Each named turn below is shown by a few rows before and after it. Which turns, in which order, take the first row of each later pair to the second? The first pair is answered.
medi:
[ -2  -7  -5  -2   6 -10  29 -12  10   4  -4  -3  -4   3] |-> [  0  -4  -1  -3  11 -10  26 -10  15   3   7   1   5  -5]
[-26   0   6   2  18   8   1   5  12 -14  10  21   8  -3] |-> [-31  -7  -4   8  13   5   3 -12   1 -16 -11  10 -11  12]
[  7  -7   4   5 -20  -3 -10 -25 -24  18 -21 -10   1   3] |-> [ 38   4 -10  20   1   3   0   3   1  18   2 -11  -5  -2]
[  9  -2 -16  20  13  15  20 -13   0  -2 -15  -5  -3  -8] |-> [  1   3  -4  10  12  15  15  -7   2   3  -1   8  18 -26]
gidog:
[-20  -3  39 -17 -15   8 -24 -17 -23   0   4  20   0   3] |-> [ -2   0  41  -9 -13  12 -28 -13 -23  12  10  15  -7   7]
[ 39   4  22  -4 -13   4 -16  23  -6  36  33   1   6  -1] |-> [ 33  10   2 -14 -17  -6 -15  38  -5  23  29 -21   0  12]
[-13 -12 -12  14  19  10  19 -17  11   9  -9  18 -19 -20] |-> [  1  -9 -17  22  18  14  20 -13  11  17   2  18 -25 -17]
Vegu:
[ 16   3 -32  20  21  -9  19  17  23 -18   7 -13  -4  -1] |-> [ 15  -3 -36  26  15  -6  22   0  13 -18 -10 -18 -17   6]
[-26   3  -6 -36   0  -6  -9  30  -3 -15  15   0 -10  11] |-> [-15 -12  -4 -16 -13  -3  -9  -7 -22   1 -12   0 -40  23]
[22  8  8  8  8 -2 -3  7 11  9 12 -2 10 -3] |-> [  5  14  -6  -1  11 -11  -2  19  16  -6  12 -10   0   6]
[ -1  20  14  -7 -20  -3 -14  36   3   4  16  -8 -32  26] |-> [ 12  10  25   7 -23   3 -15  14  -3  15   8  -4 -41  28]
vaza:
[  4  16  23   6 -13   2 -23  -2 -16  12   8   6 -34  17] |-> [  1  17  26   5 -20  -2 -23  -6 -19  15   7  11 -24  13]
[  8  28   3   0  -1  -7  10  10 -16  18 -12 -11 -17  12] |-> [ 17  24  15   6   2  -8  12   7 -14  23  -3   0  -8   8]
[ -6  12 -21  -8   9 -23   4  22   8   4   3 -12  18  -1] |-> [  4  15 -13   0  10 -18   4  20  10  14  10  -6  27  -7]
liri:
[ -8  14  10 -20  -9 -10 -16  10  -1  -8   9  -3  26 -13] |-> [ -4  14  16 -18 -17  -8 -24  11  -7  -3  10  -4   6   3]
[-28  -9  10  -2  -3  11  -9 -28 -12 -15 -24  16 -22  35] |-> [  9 -10 -27  11 -11   1   7 -25  -9   1 -35 -23  -2  29]
[ -5 -14  14  -3 -24   1  -8 -41 -24  22 -23   0   0  11] |-> [  3 -17   3  -1 -18   0   0 -39 -15  25 -29  -6  19  -1]

Between the rows of a pair lie 2 to 3 turns.
[ 35  -8  37  37  -6  20  -7 -13  -1  23   9  18 -33  17] |-> [-16  -9  54 -12 -34   7 -29 -18 -25  18   7  13  20   2] : Vegu liri medi
[-27  -3 -29 -32  21 -21   3   0  10 -23 -15  -7  35 -36] |-> [ 20   8 -53  -6  22 -26  10  26  14 -18  -4 -30 -21  -3] : liri medi liri
[  6   6  19   2  34  10  17  -5  14  -9  21  42  15 -33] |-> [  9  -5   6   1 -32   2 -15 -33 -42  25 -14  -9 -19  10] : gidog medi liri
[-27 -12  32 -15 -20  10 -25 -13 -18  -3  -9  18  -9  -1] |-> [  6  -7  32  -5 -24  16 -31  -2 -17  17   4  11 -25  10] : gidog gidog
[ -2  -8  11  14 -12   8   3 -26 -17   5 -16  12 -21   8] |-> [ 14 -10  -9  25   9   6  24 -21   4  -1 -18  10  -7  -5] : liri liri medi
[-36   0 -18 -20  -6 -18  -1   2   2 -17 -12 -13 -35  22] |-> [ 35   4 -18   9  11  -1   8  18  17  13  19  -7 -34   9] : Vegu medi gidog
[ -6  20 -24  -6  14  -9   8  39  17 -20  15  -4  -7   8] |-> [ -2  -9  -1  17 -15   4   5 -34 -20  12 -25  -2 -24  18] : medi medi Vegu
[-11  -2  29  -8 -25   6 -35   8 -30  21   6   8 -13  14] |-> [-18 -20 -20  15 -10 -10   0 -23 -19   1 -44 -16 -19  15] : liri liri medi
[ -8   6  15 -17 -54   2 -27 -12 -36  27  -1 -12  -4  17] |-> [-21 -12 -15  -9 -22 -10  13 -37  -6   3 -30  -9  51 -24] : medi liri medi
[-18  14 -14 -27  -5  -7  -5  48  12 -13  20 -18  21  -7] |-> [-40   9  -9 -28 -20  -8 -14  30 -10 -17   2 -20  -6  19] : liri medi
[-35   3 -19 -11 -10  -6  11 -23 -12   1 -27  -4  25 -11] |-> [-19  19 -11   8   2   4   5   7  -4  -3  -7  10 -50  27] : medi liri liri
[ 6 10 14 -9 -1 13 19  1  3 21  4 -1 18  3] |-> [ 2  7  9  4  8 12 30 -5 12 10 -2  6 12 -2] : medi medi liri
[-17  -1  44  12  -4  14 -21 -29 -23   5  -4  29 -28  21] |-> [ 44   8 -19  25  27  -2  23  24  24   1  12 -12  19 -12] : medi liri Vegu
[-17  10   0 -26 -24 -10 -12   6 -10 -12   5 -22  -5  10] |-> [  1  12 -23  -1  -5 -11   7  10   4 -18  -4 -22 -30  17] : gidog medi
[  6   9 -25 -17 -21 -20 -13  16  11  -1  -6 -22   5  13] |-> [ -8  12  -9 -12 -12 -12 -13  17  12 -14   2   4 -24  26] : liri liri medi
